In the rows, 128 means zero.
A single turn carries every row of the set below to another of its rows. Some are shown first; where does it send the rows asked next?
Sezen: [107 159 160 100 137 148 129  85 125 144 146 150 128 156 124 101 104 140
 129 149  98 149 134 151  90 108  98]
lis: [124 121 128 130 152 111 137 109 137 165 144 134 171 175  96 104 134 156
 124 118 105 161 119 151 102 112 113]
belol: [108 130 112 112 132 143 138 114  96 131 124 126 175 193 109 126 103 117
 123 135 127 159 142 164 132 109 109]
lafam: [145 143 128  89 159 158 137 104 116 132 104 139 138 147 107 111 133 150
 109 144 127 176 144 131 127 121  91]
Mil: [126 127 117 126 153 126 134 116 141 158 150 146 135 170  95 100 106 162
 132 141 126 171 124 144 115 153  98]
gube: [116 130 135 106 130 121 125 103 144 138 138 150 155 141 106  86 137 104
 154  98  98 155 124 160 128 123 102]
zeg: [135 146 121 105 133 166 161 107 115 149 111 143 160 162 108 118 132 128
 117 128  98 190 131 165 141  93  90]
mez: [133 151 150  95 132 174 128 100 122 134 103 131 146 160 107 125 134 133
 113 143 105 179 126 151 126 124  72]
Ramu: [119 142 139  98 142 135 123 123 154 122 139 131 159 161  97 102  93 108
 151 122 113 164 112 164 126 139  81]
levu: [139 135 126  80 161 152 148 111 111 169 104 149 143 146 105 121 132 130
 115 125  91 177 144 153 139 115 105]
Putud: [138 154 119 119 133 105 115 105 116 170 107 143 188 159 100 137 104 134
 148 131  97 160 132 177 111 124 103]
Fuf: [129 124 128 109 132 134 161  99 151 149 137 150 184 143 107 106  78 134
 116 171  87 161 133 162 125 144 100]
Ded: [105 160 154  98 141 150 127  92 131 133 146 148 139 159 128  98 102 132
 130 150 108 151 142 149  92  97 103]
Golu: [126 119 126 117 122 141 141 110 141 137 146 163 126 139 106 120  90 122
 124 142  83 176 128 158 116  85 108]
sof: [143 144 100 126 131 123 122  88 111 160 120 166 173 136  98 114 112 122
 163 130 128 154 136 167 132 121 111]
des: [118 157 156  97 149 141 138  84 119 141 148 148 128 148 118  97  99 149
 126 146 106 145 129 146  89 104 101]
Vilim: [128 122 123 102 135 135 158  98 152 145 137 158 178 133 110  99  80 125
 122 168  92 159 141 159 132 147 105]
Patak: [121 128 121 117 101 136 138 100  95 105 117 124 161 170 110 119 116 125
 125 128 113 156 117 164 126 116  81]
sipig: [145 153 113 120 123 107 106  98 119 150 106 149 160 143 107 124 108 154
 150 147 110 158 129 162 106 151  84]
tofa: [127 134 130 118 159 134 135 123 146 137 147 122 171 181  88 110  91 143
 132 137 128 167 106 155 112 126  91]
Lesim: [128 110 132 112 136 144 136 108 138 150 147 163 125 138  99 126  90 124
 121 144  84 167 127 154 115  89 115]
vukuz: [122 142 165 112 128 118 140  68 141 139 132 148 186 133 101  97 110 123
 112 143  96 156 152 143 116 134 115]
Mitum: [123 139 164 118 129 124 142  66 141 141 135 145 192 139  97 100 109 125
 110 147 102 155 146 144 115 128 116]
Mupi: [131 125 128 103 133 135 162  97 150 142 136 152 183 134 106 102  77 126
 120 166  89 158 131 163 130 144  99]
kegu: [122 129 122  95 130 119 143  97  76 151 119 145 125 154 103 116 107 132
 130 118  99 151 132 162 135 152  98]
Zirop: [117 136 126 106 138 127 121 116 148 142 142 155 124 149 104  92 107 127
 151 127 111 169 129 153 129 166  88]
bafe: [121 102 119  95 145 124 114 107  93 145 112 137 139 160 107 126 123 137
 116 136 114 140 146 140 122 144 115]
tarin: [120 107 125 102 117 149 121  89  92 128 121 143 139 149 103 118 123 110
 134 128 119 136 123 154 139 137  97]
zuz: [124 139 158 125 126 121 146  65 139 143 137 149 187 140 100  97 112 134
 108 149 105 159 150 141 114 129 116]
sepo: [129 114 132 103 145 130 136 118 139 146 140 155 132 140 101 129  85 128
 116 143  79 169 131 153 108  86 117]
Pitap: [126 125  99 108 148 119 153 105  79 140 125 138 147 169 104 112 104 146
 120 130 132 156 144 149 131 124 115]
kivu: [136 135 131  90 143 174 150 100 112 163 111 150 148 148 100 121 133 115
 123 124  94 175 128 163 148 107  95]
Gibi: [139 146 115  94 151 144 159 118 114 155 103 142 154 160 112 118 131 143
 109 129  94 192 148 155 132 101 100]
ritap: [121 123 114 110 129 110 131 118  97 123 108 118 161 181 114 127 116 151
 107 136 109 159 140 150 109 123  99]
lup: [103 135 135  99 114 142 128 105  94 143 117 132 153 178 109 130 106 103
 134 123  95 153 130 176 135 137  92]
Nufe: [154 147 104 131 130 121 119  90 115 139 117 147 173 143  98 117 105 154
 151 150 137 153 117 158 112 130  88]
genik: [115 158 150  95 153 143 135  90 125 130 146 146 139 152 122  94  98 141
 127 148 115 147 138 144  90  93 106]
goz: [124 133 140 114 141 117 138 110 142 134 139 125 185 164  96  99 124 122
 139 103 101 157 106 164 112  99  98]
dobav: [143 140 113 118 138 138  99  97 126 138 114 144 186 147  99 126 105 125
 157 152 141 144 125 159 117 126  98]
Ras: [117 117 123 121 141 115 125 102 139 169 143 159 141 152 106  91 146 140
 139 113 103 159 137 146 118 135 116]
telo: [133 149 133  99 145 170 130 109 126 129 104 131 155 168 112 121 135 141
 107 150 123 184 143 140 123 111  86]
Fulub: [134 145 123 108 131 124  86 105 131 149 103 146 173 148 108 132 108 125
 155 149 114 149 136 163 111 147  93]
ked: [127 121 123 108 134 134 157 100 153 151 137 156 180 141 111 104  82 133
 117 173  90 161 142 158 127 148 106]
Bedel: [145 146 145  85 146 163 135  94 112 137 103 140 129 139 101 115 133 141
 115 136 109 171 126 142 129 133  77]
kez: [127 123 127 108 132 127 141 119 142 132 139 155 133 141 108 122  85 126
 118 140  78 178 133 157 110  82 109]
zufiz: [134 138 108 124 143 123 106  99 118 180 116 157 183 157  99 133 112 127
 152 140 119 153 144 166 120 124 120]
Vado: [147 160 110 121 122 104 130  93 109 151 112 153 178 138  99 118 104 129
 160 122 106 161 124 178 123 121  94]
gef: [123 142 158 119 126 114 143  67 139 141 133 152 181 134 103  94 113 131
 111 146  99 160 156 140 115 135 115]

Zirop goes to goz
Vado goes to Nufe
zeg goes to lafam
And these:
ritap goes to kegu
Lesim goes to Ded
ked goes to vukuz

